In the data rows, 128 means zero.
Some points, one per row:
[196 112 151 107 119 136 133 112]
[138 137 159 155 128 111  82 117]
[157 111 117 140 131 152 161 106]
[172 118 103 113 164  87 196  89]
[104 100  98 176 185 153 152 188]
[119  99 162 133 140 147  93 136]
[119 185 120 128 119 104 151 106]
[126  85 146 134 117 124 111 151]
[120  98 111  89 127 129 127 172]
[128 111 135 118 128 111 147 100]
[129 111  98 160 166 139 123 151]
[ 76 130 135 106 104 134  59 141]
[ 80 128 127 186 118 122 109 150]
[134 145  55 135  93 102 201 153]
[107 154  86 142 143 117 155 131]
[171 142 170  96 159 132  98 100]
[105 126  97 150  64 139 138 143]
[190 203 129  84 168 136 233  56]
Here are 12 more points, each followed by its number:
[ 92 179 131 135 136 146  76 117] 0
[ 99  99  66 162 128 121 153 142] 1
[185 161 192  78 131 130 111  40] 2
[141  67 145 112 134 202 131 181] 3
[137 123 142 105 112 150  94 153] 4
[118 106 143 165 138 126 160 152] 5
[138 152 146 140 169 117 121 115] 6
[122 156 133 155 150 128 115 154] 7
[115 158 131 123 150  94 122 138] 8
[ 91  78 106 160 115 138 154 180] 9
[107 174 150  74 142 134  93  91] 10
[119 135 149 113 143  83 149 132] 11
Which two of these numbered points are nearest to each point below, looking only along the 3 directions in which the first points spread most? Their numbers follow each, nearest first.
[130  64  82 146 116 136 139 180] > 9 1
[130 100 131 160 155 116 141 162] > 5 7
[133  91 130 135 154 127 120 146] > 3 5
[224 171 224  93 140 106  88  56] > 2 10
[104  79 174 109 127 143  94 121] > 4 0
[104 142  83 165 133  94 147 136] > 1 5
[158 147 139 145 133 119 164 148] > 11 8
[192 144 160  57 141 125 137  33] > 2 10
[103 143   0 160 125  89 154 158] > 1 9
[116 124 108 167 168  97 146 150] > 5 1
[ 85 113 114 162 105 167 139 199] > 9 1
[113 129 131 143 114 140 124 109] > 8 7
[110 118  67 152 140 157 164 167] > 1 9
[116 102 122 126 129 119 129 137] > 7 5
[131 136 127 135 123 189 127 144] > 7 8
[116 118 160 103 107 131 139 134] > 8 11
[148 141 108 135 140  80 156 119] > 11 8
[103 147 122 115 114 137 143 125] > 8 11
[166  95 115 164 155 125 160 140] > 5 6
[111  80  89 144  95 127 154 148] > 1 9
[100 138 135 126 157  99 176  84] > 11 8
[129 111  85 165 155 116 194 147] > 1 5
[231  90 105 149 110 139 112 130] > 6 11
[111 120  80 185 113 100 144 185] > 1 9
[166  42 135 110  78 131 102 137] > 4 7
[121 107 119 117 164 100 164 126] > 5 11
